Which row each row swaps with, under one turn or mirror:
The rows were stretched afterwards, more along some directions than others.
miben: [ 0.61 -1.33  1.81  0.04  0.08 -1.61  3.26 -1.14  3.33 -1.92  1.27 -0.69
  0.21  0.71 -1.73 -1.74  0.92  0.26 -0.25  2.10  0.96 -0.44]
zusa: [-0.47  1.55 -0.78  0.23  0.65 -1.48  4.40 -1.40  1.96  1.29  0.46 -1.10
  1.57 -1.38 -0.96 -1.45 -0.52  0.03 -1.20  2.35  0.48 -1.55]
rolud: [-0.45 -1.34 -0.93  0.13  1.06 -2.21  5.39 -1.97  3.35 -0.36  1.82 -1.20
  1.23 -1.21 -1.55 -0.36  0.35 -0.18  0.13  0.45  0.96 -1.01]
mesom: [ 0.28  1.84  0.16 -0.65  0.03 -0.80  3.23 -0.91  3.43 -0.77  0.99 -0.08
  0.85  0.27 -1.64 -1.50  0.61 -1.45 -0.44  2.08  1.18  0.08]
sidop: [ 0.83 -1.94  2.70 -0.91  0.00 -0.24  1.81 -0.53  4.90  0.84  0.36  0.65
  0.22 -0.03 -1.18 -0.66  2.08 -0.16 -2.73  0.40  1.96  0.35]
Gepup: [-0.86  3.41 -0.33 -0.33  0.58  0.65  1.02 -1.87  4.49  0.83  0.84 -0.30
 -0.73  0.23 -0.49  0.28  1.48 -0.59  0.32 -1.73 -0.11 -0.07]
zigig: [-0.51  0.47  1.73  0.61  0.51  0.52  0.14 -1.38  4.49  0.40 -0.83  0.59
 -0.67  0.13 -0.84 -0.73  1.44 -1.63  0.75 -0.78  0.70  0.36]
vom: [-0.53  2.43  0.75 -1.48 -0.43  0.31  1.75 -1.41  1.62  1.80  0.56 -0.39
 -1.30  1.36  0.77 -0.39  0.32 -2.55 -1.00 -1.12 -1.14 -0.10]
Raso: [-0.81  0.23  1.62  0.06 -0.28 -1.89  3.10  1.19  2.96 -0.22  0.09 -1.86
 -0.81 -0.19 -1.65 -0.29  0.60  0.59 -2.48  1.94  0.40 -0.22]
fuf: [-1.69  2.08  0.51 -0.97  0.02 -2.97  1.50 -0.39 -1.67 -1.14  1.74  0.63
 -0.52 -0.60  0.37 -0.52  0.37 -2.97 -0.21 -0.15 -1.95 -0.22]
sozum: [ 0.87  3.37 -0.39 -0.27 -0.14  1.13  1.49 -0.57  1.54 -0.10  0.42 -1.45
  0.53  0.75 -1.51 -0.09  1.44  0.34  1.94  0.57 -0.52 -2.65]
gilal: [ 1.60 -0.94  2.62 -2.08 -1.19  2.52  1.45 -0.74  6.50  2.18 -0.83 -0.54
  1.47  0.16 -1.61  0.28  3.31 -0.54  0.28  0.96  2.38 -1.33]
bilu: [-0.62  1.13  0.59 -0.11 -0.69 -1.68  2.83 -1.55  0.90 -0.36  1.32  0.04
  1.10  0.29 -0.97 -1.03 -0.22 -0.16  0.49  1.05  0.18 -0.58]
fibab: [-0.16  2.07 -0.37 -2.55  0.27 -1.82  1.15 -1.96  0.57  1.33  0.73 -0.38
 -0.29 -0.80  0.02 -1.26  2.54 -1.70 -0.54  0.24 -0.59  0.08]
fet: [ 0.76 -0.57  2.11 -1.95 -1.32  0.30  2.23 -0.31  3.27  1.07 -0.40  0.60
  0.75 -0.02 -1.24  1.07  3.61 -1.24  0.35 -0.03  1.15 -0.92]
pid: [-0.04  1.96  1.43 -1.41  0.11 -0.65 -0.17  0.34  4.34  1.15  0.44 -0.51
 -0.71 -0.12 -1.22 -0.82  2.64  0.26  0.85 -0.02  0.76 -1.12]
Buzem: [-0.68 -2.91  2.23  0.03  0.02 -0.88  5.10 -1.49  4.59 -0.38  0.99  0.30
  1.99 -0.54  0.11 -2.06 -0.44 -0.90 -0.71  1.01  2.55  0.30]
ferip: [-0.89  0.58  1.55 -0.85  0.82  0.18 -0.49  0.28  1.05  2.08  1.05 -1.24
 -0.22 -0.83  0.25 -0.68  0.55 -0.52 -3.49 -0.41 -0.47 -0.61]
fezo: [-0.65  0.12  2.31 -1.33  0.05 -1.05  2.77 -1.81  3.42 -0.19  1.49 -1.11
  0.35 -0.48  0.14 -0.38 -0.82 -1.50 -1.40  0.91 -1.19 -0.56]
Sel: [-0.47 -0.68  1.47  1.32  0.61 -0.08  4.02 -2.03  3.37 -2.45  1.20 -0.63
  0.00 -0.14 -1.13 -0.54 -1.53 -0.93 -1.56 -0.02 -0.72 -0.12]
sudi: [-1.38  0.12  1.91 -1.52 -0.31 -1.72  0.87  0.53  3.56  0.69 -0.26  0.00
 -1.35 -1.17 -1.33  0.83  2.56 -2.01 -1.57  0.14  0.04  0.30]
muz: [ 0.96 -0.82  2.30 -0.76 -0.24 -0.16  1.64  1.22  2.19  0.21  1.35  0.12
 -0.03  1.48  0.30 -0.87 -0.12 -1.21 -2.59  0.30  1.01 -0.06]
buk: [-0.53  2.21  0.75  2.31 -0.40  1.11  4.12 -0.73  3.71 -1.64  0.12  0.99
 -0.28  0.00 -2.68 -0.09 -1.01 -0.97  0.36  0.88  0.37 -1.11]
Ziv: [-1.33 -0.28  0.96  0.14 -0.36 -1.56  5.69 -1.44  3.55 -2.65  0.98 -1.21
 -0.54 -1.39 -2.17  0.14 -0.76 -1.87 -0.29  1.51 -0.72 -0.23]
rit: [-0.97 -0.63  0.66  0.66  0.23 -0.78  5.39 -1.43  2.14 -1.17  2.12 -0.65
  1.17 -0.03 -0.18  0.14 -1.53 -1.23 -1.75  0.60 -0.16 -0.84]
kobat: [-1.58  2.53  0.66  0.52  0.00  0.77  1.28 -2.01  1.63  2.09  0.51 -0.24
  0.30 -0.15  0.44 -1.26 -0.68 -0.04 -1.52  0.07 -0.70  0.30]
muda: [-0.50  1.99  0.56 -0.11 -0.60  1.06 -0.67 -0.82  2.53  2.44 -0.88  0.90
  0.73  0.39 -1.07  0.42  2.14 -0.75  1.51 -1.35  1.33 -0.60]
nim: [-2.82  0.52  0.11  0.27  1.11 -2.10  4.02 -1.31 -0.50 -0.25  1.93 -1.12
  0.16 -1.32  1.31 -1.82 -2.03 -2.77 -2.24  0.21 -0.78  0.19]
Deva: [-0.86  3.36 -0.29  0.48  0.83  0.28  1.93 -1.54  2.05 -0.52  0.49 -1.34
 -0.64 -1.36 -2.08 -1.12 -0.95 -2.09  0.92  1.10 -0.98 -0.75]
kig: [-1.64  0.93 -0.29 -0.50  0.78 -1.70  0.69 -0.92  1.60  1.28 -0.66  0.94
  0.70 -1.86  0.22 -0.85  2.16 -2.55 -0.07 -0.27 -0.20  0.25]
toman: [ 0.25  1.18  0.75  0.04 -0.82  0.98  2.47 -1.06  3.06 -0.23  0.74 -1.39
  0.48  0.24 -1.78 -1.25  0.02  0.03  2.35  0.97  0.30 -1.46]
nalu: [-0.58  0.21  0.90 -1.00 -0.38  1.18  2.16 -1.46  2.77  2.63  0.32  0.69
  0.74 -0.99  0.21  0.23  2.11 -1.38 -2.21  0.16  0.83  0.08]
bepe: [ 0.94  0.33  1.07 -0.62 -0.79  2.01  3.27 -1.50  2.30  0.19  1.43 -0.60
 -0.35  0.26  0.14 -0.96  0.15 -0.41 -1.67  0.42 -0.15  0.06]
luva: [-0.05  2.82 -0.74 -0.79  0.74 -1.20  2.41 -1.46  2.49 -0.40  0.49 -1.30
  0.35 -0.92  0.19 -0.71  0.28 -0.71  0.83  0.79 -1.45 -0.99]
vaza: [-1.65  2.41  1.15  2.72 -0.48  2.10  2.30 -0.80  4.66 -0.50 -0.69 -1.15
 -1.06 -0.78 -1.83 -0.56  0.10 -0.39  0.42  0.40 -0.01 -1.51]
mir: [ 0.15 -1.73  2.93 -0.54 -0.55 -1.27  3.01  0.07  2.16 -0.89  2.27 -0.35
  0.24  1.51 -0.64 -0.50 -0.75 -1.14 -2.73  0.94  0.84 -0.21]
Mido: [-1.52  1.60  0.84  1.47  0.41 -0.76  3.10 -1.08  2.23  0.50  1.37 -1.93
 -1.40 -1.85 -2.16 -1.17 -0.99 -0.53 -3.25  2.63 -0.11 -0.72]
fari: [ 1.60 -1.27  1.46 -1.39 -0.48 -1.05  3.34  0.09  3.57  1.73 -0.53 -1.11
  0.42  0.04 -2.12 -0.93  2.33 -1.04 -1.36  2.72  2.38 -1.37]
Kufi: [-0.86  1.24  1.38 -0.12 -0.57 -1.17  3.08 -1.35  2.98 -0.57 -0.48 -0.61
 -0.86 -0.12  0.37 -1.07  0.56 -1.42  0.32  0.24 -1.43 -0.96]
vasa: [ 0.16 -1.09  1.58  0.40  0.00  1.72  4.89 -1.57  4.44  0.11  1.05 -1.07
  1.34 -0.93 -1.00 -1.68 -1.38 -0.37 -1.04  0.95  1.42 -0.81]
Vasut: [ 0.66 -0.31  1.02 -1.57  0.30 -2.07  2.64 -0.18  4.05  0.05  0.41  0.37
  1.06  1.14 -0.55 -1.02  1.51 -1.81  1.45 -0.54  2.17 -0.83]
zoga: [-0.15  0.65  0.29 -1.34 -0.02 -0.82  2.23 -1.07  1.91  1.58  1.46  0.40
 -0.27 -0.76 -1.08  0.66  1.90 -1.83  0.24 -0.99  1.07 -0.47]
vapiv: [-0.56  0.78 -0.06 -0.66  0.99 -2.79  4.56 -2.16  3.38 -1.65  1.63 -0.90
 -1.11 -1.99 -0.88 -0.92  0.55 -1.53  0.44  0.51 -1.08 -0.50]
zimem: [ 0.38 -1.71  1.04 -1.83  1.34 -2.22  4.26 -1.96  3.05 -0.22  2.37  0.00
  2.23  0.77  1.36 -1.88 -0.14 -1.07 -1.36  0.53  0.71 -0.05]
dumo: [-1.19  1.68 -0.05  0.16  0.66 -1.70  1.67 -1.05  1.82 -0.16  1.43 -1.57
  0.90 -0.77 -1.93 -0.39 -0.36 -0.26 -0.63  0.98 -0.50 -0.93]
liva: [-0.66 -0.66  0.43 -1.23  0.04  0.28  2.50 -0.28  1.95  2.60  0.59 -0.95
  0.78 -0.78 -0.04 -1.06  2.51 -0.78 -1.67  0.25  2.39 -0.55]
Roga: [-1.54  3.65  0.06  0.87  0.48 -0.46  1.22 -1.06  0.87  0.39  1.45  0.10
 -2.15 -0.90 -1.62  0.65  0.18 -0.07 -2.57  0.08 -1.81 -0.60]
lugu: [ 0.24  2.77  1.07 -1.45  0.24 -0.49  0.86 -0.92  3.07  2.70  0.06  0.95
  0.11 -0.44 -0.14 -1.16  0.81 -1.64  0.40  0.44  0.74 -0.35]
totar: [ 0.15  0.75  0.34 -1.23  1.12 -2.22  0.88  0.47  2.65  0.15 -0.09 -0.24
 -0.73 -1.24 -1.52 -0.29  2.74 -2.63 -0.09  0.48  0.40 -0.77]
sep: [-1.58 -0.05  0.20 -0.08  1.13  0.34  0.59 -1.35  0.59  1.41  0.82 -1.51
  0.31 -1.15  0.03  0.03  1.09 -0.97 -2.35 -0.59 -0.15 -0.21]
Mube: [-1.31  0.19  1.75 -1.08  0.20 -3.27  3.57 -1.07  0.22 -0.82  1.73  0.08
 -0.19 -0.78  0.00  0.48 -1.05 -2.97 -1.67  0.24 -1.69 -0.04]
ves: [-0.45  2.53 -0.83  0.77  0.31  1.76  1.98 -1.18  4.04  2.54 -1.61 -0.51
  1.33 -0.89 -0.99 -0.07  1.64  0.20  1.14 -0.32  0.99 -2.09]
mosog: [ 2.32  0.63 -0.02 -1.72 -0.03  0.88  2.33 -0.32  5.99  2.17 -1.03 -0.54
  1.64 -0.27 -1.63 -0.33  3.17 -0.13  1.49  1.36  3.02 -1.43]
mut: [ 0.44  0.04  2.87 -1.65 -0.53 -2.05  1.26  0.57  4.60 -1.32 -0.37  1.08
 -0.02  0.96 -0.26 -0.93  1.39 -2.08  1.57 -1.05  0.41  0.17]
kere: [-1.03  1.43  0.87  1.85 -0.79  1.54  4.38 -0.51  4.24 -0.96 -1.93 -1.22
 -0.17 -0.96 -2.17 -0.47 -0.57 -1.30  0.30  1.56  0.32  0.08]
Muvo: [ 0.17  0.52  2.06 -2.45 -1.05 -1.88  2.86 -0.57  4.69  0.40  0.37  0.48
  1.07  1.59  0.60 -1.84  3.01 -1.67  1.14  0.98  1.56 -0.11]
Fol: [ 1.41  0.31  0.64 -2.51  0.15 -1.47  1.81 -1.00  1.81  0.40  1.18 -1.46
 -0.49 -0.49 -2.10 -0.26  1.96 -1.00 -1.29  0.85  0.03 -0.05]
dav: [-0.24  0.26  2.45 -0.69 -1.41  2.27  1.42 -1.82  3.27  0.98  0.26  0.54
 -0.38  0.23 -0.04 -0.29  1.44 -1.36 -1.13 -0.46  0.16  0.53]
Rif: [ 1.85 -0.50  2.40 -3.04 -2.03 -1.08  3.38  0.84  2.58  0.79  0.46  0.28
  0.79  2.62 -0.40 -2.09  2.55 -1.22 -0.95  2.49  1.94 -0.75]
Veb: [-0.39  2.35 -0.42 -1.29  0.35 -0.09  2.00 -2.09  2.14  1.60  0.65 -1.53
  0.08  0.36 -0.69 -0.21  1.60 -2.74 -0.14  0.35 -0.03 -0.24]
Gugi: [-0.68  1.73  0.77  0.08 -0.57  1.68  0.99 -1.76  6.14  2.01 -1.19  0.37
  1.20 -1.10 -1.77 -0.27  2.04 -0.31  2.02 -0.65  1.58 -0.37]
tefit: [ 0.81  0.13  1.16  1.08 -0.91  2.44  2.58  0.11  4.06  0.98 -0.55 -0.53
  2.37  1.82 -1.91 -0.89  0.63  0.83  0.63  1.17  2.79 -1.49]
dif: [-0.55  2.05  1.56 -1.39 -0.22 -0.30 -2.20  0.57  1.54  2.67 -0.06 -0.13
 -0.52 -0.07 -0.42 -1.03  1.67 -1.27  0.29  0.03  0.04 -0.40]
mutub: [ 1.16 -0.65  0.39 -2.03  0.79  1.89  1.31 -1.85  4.35  2.65 -0.24  0.40
  2.21  0.42  0.50 -0.65  3.29 -1.20 -0.09 -0.74  2.01 -0.22]

vapiv swaps with totar
kobat swaps with tefit
muda swaps with bilu
toman swaps with dif
zimem swaps with mutub
Mido swaps with vaza
Sel swaps with sidop
Fol swaps with mut
kere swaps with Raso
lugu swaps with sozum
Mube swaps with fet
mesom swaps with Gepup
Rif swaps with vom
fibab swaps with Vasut

